In the data rows, 128 means zero.
Here are some points, each followed by its number:
[137 145 135 121 132 119 107 179 146 186 122 131 160 157  90  81] 0
[176 148 161 121 154 116 154 149 158 146  96 130 161 173 103 130] 1
[ 68 163 167  86 112  73 154  77 160 191  90 183 134 106  77  55] 2
[117 133 143 205  80  94 147 135  99 116  99  77 114 136 149 174] 3
[124 139 104  83 216 144  81 113 181 193 103 165 171 170  82  10] 4
[116 123 131  82 153 149 132  92 128 120 114 136 132  90 135 106] 5
[126 150 147 122 139  90  82 127 120 115 109  94 189 147 157 166] 6
[120  81 155 144 118 172  92  54  83  96 137  51 175  43 125 103] 7
[188 106 156 138 121 122 160 120 140 117 113 130 117 109 122 119] 8
[143 189 131  97 132 102 107 151 111 159  92 136 215 145  73 202] 9
[125 199 126  93  75 110  78 178 134 152 124  96 175 172 142 178] 10
[126  60  88 163 102 140  38 113 103 137  37 161 110 174 165 153] 11
[142  55  87 194 128 127 124 105 133 132  80 232  39 123 127  23] 12
[ 78 180 206 133  92 127  72 135 101  98  53  97 146 122 164 186] 13
[ 97 142 125 109 103 142 100 123  89  98  82 114 116 122 187 187] 14
[168 153 217 208  58  97 147 141 185 121 123 130 114  87 154 134] 15
[136 122  86 122 127 146 166 111 111 151 162 155  99 120  92 116] 16
[192  63  88 146  59 150 160 143 107  71 195 158  33 107 107 218] 17
[132 131 137  62 137 154  58 117 104 134 140 127 145  71 128  92] 18
[149 116  96 131 137 144 119 112 113 119  88 178 113 123 128 149] 19
[157 135 123  65  71 140 142 167  94 121 120 129  76 151 133 168] 20
[169 138  49 102 160 138  53 136 126 133 105 192 104 174 114 147] 21
[117 171 136 169  52 121  81  58  74 177  16 165 155 149  95 133] 22
[136 112  81  64 196 146  96 145 145 124 117 155  91 113 169 103] 23
[115 104 169 125 161 202 178 142 135 130  88 127 132 161 118 153] 24
[ 71 182 184 172  90 119 128  80  94  91  76  66 122 106 208 153] 25
[131 161 128 187  66 113 178 160  85 127 115  93  40 110 195 191] 26
[ 99  95 107 201 118 147  83 122 116 109  97  80 130 123 169 126] 27
[114 139 117  88 123 125 111 121 104 106 189  41 140  99 125 146] 28
[107 115 130  98 189 150 193 147 141 143 126 128 135 101 138 120] 29
[ 82 130 122 182 189 192 142  51  56  69  59  69 167  92 191 216] 30
[167 110  95 168  97 107 122 159 125 135 145 168 113 176 127 142] 31
[100 151 113  93 100 144  82 129  80  93  87 118 121 127 178 209] 32
[135  97  67  48 148 140  98 110  95 111 218 126 112 143  79  95] 33
[123 218 129 193 149  91 142 171 141 154  21 146 137 206 211 176] 34
[118 138  71  55 161 151  39 109 117 120 118 115 167 130 143 114] 35
[149 159 157 181  41  80 180 145 104 111 121 115 114 124 141 210] 36
[ 95 128 108 151 152 182 160 130 153 114 105  97  83 117 167  92] 37
[198  65  62 126  86 152 164 153  98  76 195 157  28 120 122 223] 38
[139 100 100 108 163  90  99  82 165 171 130 186 115 150  64   0] 39
[137 112 172 142 121 139 116  88 123 114 117  73 172  99 111 105] 40
[168 141 152 117 149 112 149 133 161 126 101 120 160 153 102 128] 41
[ 90 189 132  24 166 147 126  98  86  78 163  51 184  75 129 219] 42
[122 132  91 102 147 120  69 139 108 132 148  89 139 116 102 109] 43
[150 143 192 147  75 114 168 105 142  96 143  73 145  71 114 132] 44
[140  49 153 172 109 156 121 119 163 151 126 118 128 135  63   0] 45
[112 130  97 188 143 163 139  70  37 123 125 132 128 112 102 120] 46
[161  94 109 161  80 104  97 100 126 151  33 230  60 122 127 116] 47
[174 129 135 183  99 125  96  89 119 120 107 150 129 165  91 136] 48
[185 117 167 120 113  54 139 151 207 192 250 125 226 177  46  30] 49
[202 151 111 117 100 118 102 131 132 110 114  95 150 105 156 181] 50
[ 75 124 125 101 168 197 182 167 141 144  84 100 125 100 172 144] 51
[122 124 155  84 146 140 191 121 140 151 207  91 138 164  71  93] 52
[118 106  85 100 210 180  84 147 172 179  94 189 123 156 111   2] 53
[129 119 177 188  68 111 242 130  77 121 142 126  93 111 101 187] 54
[103 102 156 101 155 140 243 151 135 141 155 180  47  70 121 119] 55
[226 120 114 134 152 114 144 141 190 145  75 208  86 171 148 136] 56
[168  53 133 212 121 139  69  53  91 151   3 213 117 149  70  90] 57
[123 134 122 171  99  96 189 113  87 111  95 156  80 108 187 155] 58
[128 124 117 116  96 152 182 133 132  89 154  48  84 102 200 163] 59
[ 63  77 108  89 154 176 107  94  66 139 121 132 110  86 100  89] 60
[138 188 207 227   0  26 229 139  77 110  96  78 103 110 148 255] 61
[ 57 147  91  70 151 144 188 123 113  99 220  97  83  86 127 128] 62
[153  71 112 161 170 138 163 159 130 169 161  38 169 199  57  95] 63
[103 151 145  94 102 110 137 122 138 137 157 123 140 107  86  80] 64
[ 77 101 143 114 135 110 154  36  91 129  96 146  70  49  63  59] 65
[ 84 130 153 107 119 172  85 179 122  90 205 130 113 142 195 152] 66
[111  80  18 113 160 186 153 154  54 104 124 207  28  92 185 188] 67
[199 116  85 100 131 144 172 228 136 102 225  54 123 138 169 239] 68
[141 151 104  25 221 106 129 138 178 158 162  79 181 166  97  66] 69
[113  67 220 173 187 143 146  26 141 122 123 130 189 158  51   0] 70
[125 189 115  96 117 125  63 118 126 122 104  96 222 124 171 185] 71
[168 128 147 151  81 110 125  94 138 115  98 123 126 124 120 150] 72
[111 141  89  37 201 135  54 106 108 177 105 118 188 159  49  54] 73
[116  73 189 122 144 112 171 143 126 104 201 119  98 120 136  93] 74
[ 82  73 146  80 134 127 175 101 115 142 180 125 132  95 117  85] 75
[143 162 134 100 128  68  99 101 146 126 166  79 203 128 112 125] 76
[164 140  86 127 121 108 142 149  93 133 123  69 159 187 114 200] 77
[ 60 128 146 160  64 162  94 136 104 137 150 142  99 104  58 116] 78
[173  81 132 144 147 112 100 146 167 148  94 162 163 154 169 129] 79
[124  59   0  98 173 206 165 162  58  96 126 225  17  97 189 192] 80
[118 101  72  81 203 152  97 169 116 140  53 147 140  78 205 144] 81
[174  97 121 158 104 101 158 129 127 122 121 160 105 147 100 151] 82
[190  98 122 148  93 106 125 164 131 143 142 116 159 139 122 171] 83
[150 146 214 197  64 107  90 125 175 134 117 154 152 155 116 100] 84
[154 104 173 132 109 119 185 186 168 157 126 183 125 146 106 121] 85
[165 145 182 157  75 109 110 139 166 104 150  80 173 191 121 135] 86
[141  93 116 147 166 142 143 149 129 160 139  61 175 186  69 100] 87
[ 68 170 170  87 111  72 148  84 143 174 109 164 141 124  85  74] 88
[100 153 157 133 159 108 166 136 105 162 132 111 156 147 114 130] 89
[104 112 164  95 170 153 217 105 159 140 201  77 134 154  77  65] 90
[ 69 112 155 126 102 117 131 104 140 105 227  27 141 135 133 118] 91
[148  88  77  79 104 194 158  66  19  94 141 102 107  70  60 220] 92
[123 153 149 174  52 110  88  66  86 173   0 166 135 156 113 143] 93
[166 102 118 131 107  74 148 153 192 149 209 159 114 123 118  71] 94
[101 160  88  36 191 171 160 110  97  94  44 105  72  53 179 156] 95
[142  40 145 137 210 146 136 139 170 151 123 189 138 173  76  31] 96
[ 99 164 124  45  94 120 124 182 140 127 196 129  95 126 174 150] 97
[141 101 105 134 194 127 144 151 131 170 135  45 191 215  70  82] 98
[138 108 121  84 172 143 160  91 117 127 118 119 147 104 106 107] 99
[129  96 211 236  59 141 255 126 130  81 174  42  93 113 131 188] 100
[145  86 162 143 142 139 128  79 115  92 148 112 125 122 111 110] 101
[186  63  69 158 171 194  27 119 198 155  66 209  94 194  82   0] 102
[132 186 123 103 105 115  57 136 128 133 118 100 214 130 164 191] 103
[123 111  86 115 116 126 166 180 117 146 206 171 139  91  83 178] 104
[144 126 107 121 121 127 160 128 117 134 182 139  92 128  84 116] 105
[155 117  82  97 134  51 104  74  68 159 107 141 152 150  28 128] 106
[109 131 154 192 122  80 173 122 125 105 114 140 102 100 155 157] 107
[127 116 141  89 163 146 184 125 137 144 201  98 130 154  90  97] 108
[ 58 212 156 113  42  87  91 206 170 232  98 252  92 192  30  65] 109
[181 142 121 188  98 119  69 146 174 136 195  53 231 163 134 172] 110
[100  99 100 126 151 200  82  87  94 112  84 128 111 120 136 105] 111
[ 89  99 154 117 162 156 140  70  73 117 114 156 121  60  99 141] 112
[111 109 120 117 149 164 160 126 125  99 103  87  83  86 150 116] 113
[138  65 122 142 149 148 172 103  89 104 142 124  91  95 101 138] 114
[145 115 143 107 213 127 119  90 144 122 171 112 178 118  87  71] 115
[130 142 103 123 130 110 124 178 166 108 150 161  78 157 173 150] 116
[112 147  93  56 183 124  93 124 122 178 125 132 161 143  53  61] 117
[134 135 189 143 111 121 133  97 121  71 138 103 155  80 164 187] 118
[155 134  94  91 164 139  42 165 114 134 100 164 118 197 126 149] 119
[154 148 133 162 112 114 153 158 111 140 106 158 115 153 137 175] 120
[116 114 201 156 138 130  57  77 135 143 121 155 198 152  76  43] 121
[153  89  76  84 163 171  92 135 111 159  96 176 134 181  57 104] 122
[ 99 116 123 131 170 149  48 146 125 122  89 104 180 117 180 146] 123
[132 106 141 133  75  97 108 157 148 120 146 156 109 109 151 129] 124
[150 134  80 115  84 101 129 162 110 121 135 139  54  90 123 173] 125
[ 69 126 148 121 120 118 160 105 141 108 255  19 142 138 130 122] 126
[119 160 126  66 202 147  94 138  91 145 132 142 155 156 118 155] 127
[166 135 175 145 143 124 136 144 156 154  98 147 160 129 129 118] 128
[ 83  89 147 116 141 112 171  15  79 120 100 153  54  39  56  45] 129
[157 130  85 139 169 146 199 144  77 124  91  43 140 155 113 207] 130
[167 128 108 112 110  77 115 179 187 135 196 175 137 150 119  91] 131
[102 208  90 172  43 129 100 160 100  76 133 136  74  95 251 251] 132
[124 203 253 147 114  92 163 108 183 133 121 141 180 127 161 152] 133
[145  91 105 129 119 118 156 153 126 117 194 174 136 121  86 172] 134
[133 150  87 131 131 114 126 169 158 107 169 156  71 156 174 147] 135
[200 194 167 161 126  82 118 109 127 114 135 102 234 174 125 215] 136
[117 112 110 207 118 165  68 137 125 100 109  57 140 140 163 144] 137
[134  68 159 166 111 160 144 132 150 143 140 125 111 112 102  29] 138
[123 170 107 139 118 125 137 156 100 125  44 158  80 125 221 223] 139
[150 144 190 175  79 110 146 144 172 120 123 141 104  80 151 134] 140
[156  81 103 147 149 135 157  80 127 106 109 106 100 128 137 128] 141
[144 130 103  17 137 137 181 247 176 138 255 117 110 110 157 125] 142
[199  80 149 101 233  86 192  89 147 134 135 142 159 160  70  75] 143
[105 101 154 144 126 131 113 123 140  88 124  86 111  81 192 103] 144
[181 105  94 134 101 129 144 119 121 129 172 147  94 123 115 130] 145
[166  47  95 134 147 169 102  93 103 114 156 139  83 142  99  79] 146
[108 197 102 171  58 127  97 149 120  80 125 139  69 101 238 236] 147
[109  95  76  75 208 159 117 158  99 127  50 146 119  62 213 155] 148
[151 101 147 117 112 132 172 166 143 162 110 183 126 128  94 145] 149
[ 85 108 111  60 149 168 141 118  93 109 174  89 122  47 151 151] 150
[135 108 164 149 121 148 139 110 135 107 131  91 128 116 127 108] 151
[131  54  47  87 232 196 139  98  74  89 134 140 112  99 103 134] 152
[108  45  64 190 164 118 189  71  71  93 138 145  85  54 191 127] 153
[109 155  86  34 206 132  71 125 120 181 120 127 186 151  53  61] 154
[176  67 189 172 100 121 217  55 113 107 186 108 154  88  91 155] 155
[ 44 242 169 132  14  69  86 202 203 251  90 255  91 204  21  75] 156
[200 152  25   0 212 188 135 219 110 134 131 152 117  98 213 235] 157
[208 121  85  64 164 161 182 181 132 140 197 120 133 132 100 156] 158
[202 144 149 199  93  94 165 206 172 126 130  92 106 193 138 165] 159
[120 156 142 159  79 123  53 146 152 150 113 124 142 139 141  98] 160
[100 173 213 213  58  95 114  44 158 113  65 126 135 158 128  83] 161
[135 144 154 163  91 111 151 116 141 106 141 130 117  91 129 146] 162
[137 217 216 255   0  82 117  68 102 108  71  57 162 145 141 204] 163
[109 109 171 200 122 160 135  98 182 148 109 170 130 114 156  76] 164
[145 110  90  95 116 114 132  79 148 173 140 107 102 117  75   0] 165
[102 106 113  68 208 167 155 120 122 118 163  89 171  79 154 123] 166
[108 107  71 108 136 114  59 129 112 148 116 128 174 179  84 113] 167
[ 90  93 172 104  94 138 151 154 140 130 196 137 119  86 156  95] 168
[118 222 113   5 148 142  94 171 113 104 174  67 146 120 169 194] 169
[ 86  84  96  60 148 185 139 165 100 119 135 133  74  84 139 142] 170
[141 189  97 136 102 117 127 175 107 124  56 161  63 120 235 240] 171
[117 150 152 145 135  99 139  83 154 155 112 157 145 149 108  75] 172
[113  61 118  96 163  94 166 124 126 156 183 116 190 134  97 106] 173
[127 111 179 178  47 159  98  89  86  81  94 146  81  94 155 191] 174
[ 34 201 181 174 101  91  77 112 107 128  47 127 126 104 168 125] 175
[111 136 106 138  77 137 116 134 116 155  67 116 115 140 153 129] 176
[157  47 199 201 150 149 129  50 147  93  77 142 139 133 108  68] 177
Which three points above are nearest to each new point by angle? Their numbers follow each, nearest first.
[114 147 151 191 119  72 166 122 118 107 111 143  93 100 159 157] 107 58 61
[132 109 166 167  71 157  91  84  85  82  86 149  89 111 151 185] 174 14 72
[ 62 115 114 169 102 143 103 100  97 105 137 121 111  95 172 128] 27 144 25
[145 158  87 122 107  80 148 186 213 153 187  88 141 205 147 116] 131 159 94
[150 130 152 118 141 110  89 148 156 153 106 111 171 187  84  84] 0 98 1
[140  90 161 246  51 142  98  78 168  95 120 192  67  95 154  96] 164 174 12
[100 130  81 103 132 120  50 133 111 144 101 144 167 187  84 118] 167 73 119
[149 109  54  50 191 136 117 159 140 134 142 138 131 129 133  99] 23 69 157
[108 173 192 208  78  80 123  66 165 122  53 121 145 183 141  68] 161 84 172
[132  92 105 151  99 116 172  84 128 112 181  86 117 109 123 127] 155 126 100
[143  80  45 106 159 181  84  86  87 101  20 192  98  74 156 164] 19 148 111
[ 44 172 111 132 116 110  82 113 145 143  83 180 104 136 158  82] 175 156 109
[121  85 110  89 103 142 113 131 123 108 191 107 110 147 132 123] 33 91 66
[144 121 191 192 106  48 164 138 150 191  85 171 125 122  88  46] 172 2 84
[134 174 110 100  97 130 180 119 150  95 141  36  99 100 196 153] 59 26 28
[137 185 138  82  79 115  89 160 117 177 120 105 142 144 146 157] 10 103 71
[ 97 149 114  13 122 122 170 255 174 159 255 125 117 133 162 123] 142 97 168
[121 113 157 201 130 157 119 102 178 138 102 180 139 117 149  67] 164 177 12
[103 100 179 169  95 149 101  48  96 100 145  74 160  48 124  89] 7 40 151
[ 90  54 173 135 137 116 154 167 134  73 255  89 114 126 125 106] 74 126 91
[101 190 130 164 155 121 133 134 128 152  62 119 146 166 175 157] 34 139 175
[149 160 107  20 240  86 132 143 176 158 173  69 183 181  91  60] 69 154 117
[101 108 145 121 144 157 152  86  88 114 126 144 120  81 119 149] 112 114 92
[ 89 111 165  79  73 110 145 134 135 119 160 175  71 136 140  83] 168 124 74
[148 126 164 163  59 133 114 144 172  90 157 102 164 176 139 136] 86 110 84
[124 189 101  57 121 179  80 161 128  92 127  42 149 176 229 199] 169 32 71
[ 94 130  94 104 137 124  61 144 105 122 153  79 136 112 100  82] 43 35 73
[189  51 125 217 128 139  82  37  94 136   0 206 109 148  59 101] 57 47 48
[103 115 101 130 168 159  53 143 122 112  89  98 172 106 200 138] 123 81 148
[124 102 111 191  96 145 187 109  85  98 102 164  79 105 154 184] 58 54 26
[136 103 127 141 108 114 162 122 131 127 166 134 119 122  62 115] 105 134 16
[ 88 164 102  54 177 155 161 102  86 113  53 104  88  57 165 157] 95 148 113
[214  69 157 224  53  57 214 175 147 148 151 187  97 137  73 162] 82 85 54
[135 139 138 193  90  67 192 126 110 126  93 166  75 106 208 163] 58 107 26
[189  82  79 132 199 147 211 162 131 129 165 129 135 112  89 163] 158 134 104
[116 103 178 159  71 102 179  74 128  51 176  82 154  61 168 223] 118 162 44
[143 103 151 142 116 127 199 129 140  90 161  99  94 118 139 143] 100 59 54
[ 93  58 137 119 146 165 220  54  60  84 160  83  96  46  63 121] 114 112 129
[122 138  84  60 164 141  46 102 122 122 117 108 166 140 131 106] 35 73 154
[ 67  93 101  70  89 158 166 190 101 159 205 144 142  76  90 184] 104 134 170
[ 96  84 162 153 171 131 176 106 127 156 119 134 145 150  48  80] 70 96 90
[186  54 145 213 125 139 100  38 103 150   0 209  94 138  66 101] 57 47 177
[181 102 126 151  80  94 136 181 147 152 164 122 125 134 130 160] 83 159 31
[186 104 120 147  92  98 131 180 146 137 166 108 156 130 124 181] 83 68 110
[ 64  88 187 103 108 131 198 152 122 144 230 131  87  67 154  77] 168 74 75
[109 107 150  91 185 160 190 145 170 150 122 149 133 117 140  96] 29 51 55
[153 139 165 132  84 113 128 185 185 102 190  63 166 221 126 147] 86 110 159
[149 120 138 103 139 116 134 160 128 100 190  94 145 155 141 184] 68 169 158
[113 185 143 155 167 108 140 153 134 160  56 128 150 185 175 155] 34 139 120
[161 126  62  86 123 161 105 100  62 114  99 130  92 142 110 175] 92 19 21
[176  89 103 171 130 142 119 109 119  95 102 115 122 130 163 145] 141 27 137
[133 123  88 120 166 144 157 114 100 135  82  77 114 143 134 152] 130 95 30
[144 104 152 174  47 127  81 200 173 122 188 154 141 170 153 136] 124 31 86
[ 99  81 175 150 112 148  91  36  77  98 135  38 177  27 103  75] 7 40 151
[130 107  69 143 200 171 202 116  62 115  83  22 113 149 132 177] 130 30 141
[188  66  72 125 190 143 143  85 143 109  92 118 105 135 134 109] 141 152 146
[142  48  74 101 181 154 101  73 126 103 178 119  80 146  83  52] 146 33 152
[ 71 147 157 175  65 143 216  90  96 102  67 137  49  92 177 168] 58 26 107
[226 129 188 179  67 142 173  86  86 114  63 132 128 119  77 205] 72 36 8
[107  93  73  51 167 146 231 165 116  96 223 112  75  85 146 171] 62 142 150
[146 173 111  85 171 130 143 119 121 116  78  91 126 106 120 164] 95 42 130
[170 127  51 105 170 159  62 134 117 130  99 179 113 188 113 140] 21 119 122
[132 180 122  86  94 120  84 172 142 146 120 114 163 161 133 152] 10 103 71
[144 129 143 130 156 125  63 114 164 137 156 129 192 160 116  90] 121 115 4
[111  99  72  92 213 175  58 129 164 171  80 185 146 154 103  22] 53 4 102
[ 60  99 151  94 162 201 165  46  42  90 116 157 148  45 102 195] 112 92 30
[169 187 144 139 152 110 123 139 131 110 119 102 185 153 144 216] 136 6 103
[194 113 105 151  76 105 141 116 138 127 185 152 109 134 118 143] 145 17 82
[141 137 128 172 109  94 168 114 110 121 107 154 110 123 167 164] 58 107 36
[112 124 106 115 124 117  85 119 121 144 109 142 157 163  80 109] 167 73 117
[202  78  67  96 197 159 116  82 124 101 143 157 120 138  96 138] 152 146 122
[136  94 149 133 126 139 149  97 128 111 136  89 119 106 136  90] 151 101 7
[115 110 115 137 178 144  63 124 128 125  76 105 164 123 166 108] 123 81 35
[154 114 155  93 175 164 133 161 120 118  92 121 121 140 136 136] 24 157 51
[144 210 122  87  73 115  55 191 141 162  96 107 178 173 146 179] 10 103 71
[130 103  72 172 107 125 175 111  88 133 135 188  68 102  73 123] 16 105 145
[119 153 164 141 106 134  97 131 133 108  87 123 139 133 162 153] 13 25 175
[110 114 142  83 189 152 175 151 160 149 102 162 122 126 147  88] 29 53 51
[111 105 108 135 175 155  61 124 124 125  84 104 164 123 173 112] 123 81 35
[136 210 145  78  51 101  58 199 145 158 139 112 204 202 111 176] 10 103 9
[213  98  81 147  88 118 141 116 131 119 195 159  90 130 101 136] 145 17 38
[121 126 110  32 133 124 172 226 152 138 255 108  91 114 160 113] 142 97 62
[ 97 159 120  54 193 134 172 151 137 124 189 112 160  82 153 158] 166 42 62
[121 104 128 188  99 182 110 129 114 113 108  56 147 158 139 145] 137 27 3
[ 92 124  83 127 131 165  47 108  98 157 111 167 147 171 100  93] 167 122 73
[176 105  97 190  78  92 105 161 122 148 166 186 107 182 118 132] 31 82 145
[136 169 123 109 185 104 111 130 144 164  84 122 145 150 120  83] 4 154 117
[ 87 150 139 173 134 149  96 127 188 161  83 196 145 145 161  77] 164 53 172
[123 132 155 223 123  71 193 136 111 107  97 142  83 107 167 197] 107 58 61
[182  63  81 119 196 154 163  62 129  96  78 114  90 116 126 123] 141 152 99
[139 141 117 174  96  85 195 120  80 118 103 152  78 111 195 192] 58 26 107
[168  81 113 194 128 145 180  82 161  68 112 140  22 116 163 103] 141 12 153
[131 123  88 144 165 149 179 119  92 137  87  64 132 152 130 163] 130 77 30
[161 125  71 119 102 104 162 166 114 126 135  75 115 177 121 197] 77 68 130
[125 157 139  96 130 124 102 224 154 234 145 139 183 176  66  51] 0 109 49
[104 149  84  37 199 172 161 108  88 102  31  97  77  62 167 160] 95 148 113
[116  99 158 231  90 191 111 123 116 102 101  33 138 158 144 147] 137 27 3
[158 131 109 129 122 117 179 113 121 128 178 125 108 129  77 122] 105 16 145
[ 46 151 151 150 101 175 114 175 161 128 111 101 106 131 167  79] 37 160 175
[165  67 134 201 122 137  90  45  93 136   0 190 118 121  90 103] 57 47 93
[109  77 175 140 129 114 133 133 118 105 204 111 127 115 132  91] 74 168 91
[106  89  82  89 128 151 214 142 107  81 248  80  40  69 168 162] 62 59 150
[151  85 115 181 151 147 166  90 163  74 126 141  43 116 162  95] 141 12 153
[113 131 156 204 129 157 101 111 187 147  89 186 157 129 154  79] 164 84 172
[141 123  89  95 120  59 109  94  65 145 104 131 149 142  57 154] 106 167 9
[186 124  91  81 180 122  60 228 216 184 198 227 144 155 123  83] 131 94 53
[114  99 133 200 100 189 102 124 116 104  98  42 153 159 140 153] 137 27 3
[151 145  94 167 175 159 155 125  84 118  62  30 138 199 125 200] 130 77 30
[114 136 145 135  93 115 143 108 116  82 167 106 140  71 185 195] 118 132 147
[137 131  87  41 153 196  56 197 117 126 210 147 110 182 121 103] 33 119 142
[160  86  91 148 116 146 127 107 119 118  71 195 100 133 118 150] 19 47 57
[170  91  91 132 164 140 160  82 136  96  97 109  96 116 134 138] 141 114 152
[253  94 107  99 132  74 151 108 139 114 189 147 105 140  76 101] 145 94 105
[170  98  96 149 186 155 211 154 124 125 121 117 153 104 107 181] 130 158 29
[ 85 114 150  80 218 143 182 133 162 151 119 156 168 103 131  91] 29 166 99
[112 140 175 210 114 157  95  99 185 144  75 173 146 128 152  75] 164 161 84
[ 90  91  88  47 161 208 145 188  92 119 135 140  84  79 125 168] 170 80 67
[118 222 123  39  76 144  51 208 138 168  89 110 213 182 138 155] 10 103 71
[112 162 181 142 106 134  90 120 121 110  64 117 160 121 172 168] 13 25 175
[116  63  57 138 166 158  54  91 105 121 158 146  95 132  95  54] 146 102 33
[104 142 152 207  74  89 147 133 105 106 113  73 107 126 158 194] 3 61 36
[126 136 105 184 111  84 214 102  87 117  77 168  84 100 210 187] 58 107 139
[138  66 179 165  85  99 226  62 118 112 166 129  69  37 100 102] 155 129 114
[113 165 205 153  87 126  80 114 106 111  84 101 155 119 176 185] 13 25 163
[198 142 135 146 114 112 115 129 123 132  81 102 202 152 122 194] 136 50 9
[ 83 137  78 102 153 139  36 128  92  97 138  57 125  87 131 122] 43 35 28
[141 111  86 108 120  48 114  82  59 154 119 136 152 126  53 138] 106 167 117
[124 113 137 108 143 111 116 194 183 156 181 158 136 174 157  83] 131 94 142
[123 136  56 105 201 159 169 130  80 133  79  62 137 165 108 156] 130 77 152
[110 155 129  50  95 136 116 182 103 100 195 130  99 127 150 191] 97 169 66
[108 190 189 187  21  90 116  92 124 124 104  70 146 127 125 149] 163 161 61
[ 71 118 127  97 198 223 207 195 140 135  81  97 105  95 200 154] 51 29 113
[158 132 102  93 106 137 122 148 143 172  87 255  64 109 113 125] 47 19 56
[116 135 130  88 150  95 159  66  97 117 132  63 141 127  96  99] 99 90 28
[ 98 101 152 118 155 162 166  60  72 114 124 148 120  50 106 152] 112 129 114
[134  58 207 171 133 119 170  41 118 141  96 142 146 155  56  39] 70 177 45
[104 145 204 165  94 105 112  78 152  82 157 123 160  85 176 160] 118 162 133
[212 108  61 120 100 123 128 120 143 121 204 176  81 139 111 137] 145 38 17
[122 120 116  74 159  94 181  46  83 121 132  46 138 112 115 108] 99 28 75
[167 189 151 147 128  98 102 130 125 108 129  93 192 147 139 222] 136 6 103
[ 97 113 136 154 118 120 110  92 146 120 163  80 154 123 119  92] 91 126 40
[127 194 113  76  72 122  67 196 133 156 130 107 184 179 128 172] 10 103 71
[139 112 103 121 131  73 123  93  73 148 122 132 150 136  65 136] 106 167 73
[131 158 106 119 139 144  92 160 151 152 115  89 142 167 161 158] 10 103 71
[102  94  63  42 176 145 235 169 108  98 222 125  66  71 154 180] 62 170 150
[147 125 138  71 155 143  70 104 110 139 101 147 148  58 141  82] 18 5 35
[121  87 151 129 128 150 155 100 134 110 140  92 124  96 130  96] 151 101 7
[201  93 164 138 146 119 122 124 176 152 138 168 140 170  71  63] 96 49 39
[171 114 110  83 165 166 108 137 125 132 118 130 163 122 137 142] 157 35 81
[153 153 152 178  90 118 142 119 135 103 131 130 118  94 136 149] 162 15 140
[116 116 172 173  84 119 162  86 146  60 146 111 149  66 179 190] 118 162 44
[ 83  94 172 116  86 139 178 150 133 129 206 136 100  72 152  92] 168 74 75
[103 137  83 101 138 121  37 139 114 103 166  62 137  96 104 114] 43 28 35
[152 129  51 127 186 163 156 135  79 113  59  34 120 180 136 202] 130 77 30
[189 137 132 137 183 101  60 187 200 137 112 122 162 167 146 100] 79 0 1
[144 108 101 156 182 165 207 116  87 128  80  62 134 151 118 163] 130 30 141
[117 147 125  56 175 124 164 141 118 122 161 106 152  84 147 185] 42 166 169
[114 124  78  69 137 149 183 142 107  91 230  89  56  87 154 173] 62 150 59
[124 156 162 114 131  87  83 125 125 121 105  85 198 146 155 168] 6 103 71
[171 115 130 139 115 118 122 160 135 135 143 120 141 133 124 155] 83 159 68
[155 106  97 141 124 146 127 106 117 119  68 189 100 125 136 148] 19 47 57
[188 109 192 164  55  99 255 135 174 122 229  22 137 156 146 139] 100 44 155
[103 134 147  93 190 153 181 150 143 153 128 134 155 114 122 110] 29 166 51
[ 91 170 126 127 138  95  89 116 171 157 112  79 155 139 162  65] 160 4 76
[125 129 144 123 122 132 112 178 137 181 146 109 153 144  88  63] 0 49 45
[184  66 116 189 130 133  80  40 107 134  13 192 121 161  79 106] 57 48 47
[ 67 123 155 206  61  95 132 160 103 131 169  89 127 128 118 139] 3 100 61
[140 159 155 187  78 100 133 106 143  89 151 124 106  93 133 149] 162 15 140
[115 127 142 196 132  75 179 124  96 110 112 153  93 106 151 167] 107 58 54
[186  53  84 190 138 150 153  92 126  64 115  88 104  99 202 174] 141 153 59
[102 208 255 144 118  78 185 123 161 136 153 121 204  97 156 180] 133 118 44
[122 186 123  37 170 161 160 167 126 140 167 118 143  98 133 160] 169 142 42
[146  96 125 149  83 113 181 137 121 123 203 131 120 131  29 118] 105 134 145
[136 132  82 129 190 133 189 108  94 157  87  60 154 180  84 151] 130 98 87
[120 129 136 203  91  87  86  75 160 115 134 107 158 177 142  97] 161 84 86
[103 154 131 171 165 115 119 163 171 172  94 136 182 181 164 110] 34 79 0
[135 156 131 134 142  97 132 160  90 148 112  91 141 163 116 170] 77 130 9
[103 131 110 187 197 193 120  70  24  59  60  82 157  64 191 236] 30 14 32
[ 83 112 109  87 200 202 190 201 148 161  82 104 123 115 196 130] 51 29 148
[  9 228 199  46 120  82 108 188 183 156 255  84 203  85 139  49] 64 126 168
[114 131 199 170 105 111 124  88 120  77 129 116 161  90 169 162] 118 25 162
[ 87 195 173 163  84 121 125 102 106  84  97  58 138 115 219 181] 25 13 163
[169 131  79 121 122 111 173 175 100 128 135  78 127 182 110 202] 77 130 68
[110 142 145 194 136  49 182 116 113 106 102 160 106  94 133 143] 107 58 61
[191 112  90 213  58  90 101 167 121 137 165 196 103 215 136 153] 31 82 120
[131 121 133 105 138 106 108 173 184 142 177 166 125 150 150  67] 131 94 49
[150 138  76 129  68 131 135 187 106 100 138 130  53 111 125 203] 125 38 17
[116 128 141 144 118 120  98 156 146 126 174 152 135 138 120 122] 131 124 94
[162 174 170 214  50 111 139 112 137  73 162 114  98  95 129 181] 162 36 15
[ 87 157 141 141 127 115 110 128 107 138  94 136 121 110 141 132] 175 13 25
[143 127 104 122 123 129 172 119 122 134 175 138 100 123  86 115] 105 16 145
[146 131 165 149  79 119 122 142 166 115 164  82 162 186 130 122] 86 110 159
[151 109 106 152 124 145 118 116 128 115  69 194  98 137 141 151] 19 47 11
[ 99 140 101 119 137 129 183 126  84 104 158 121  74  63 124 152] 62 150 55
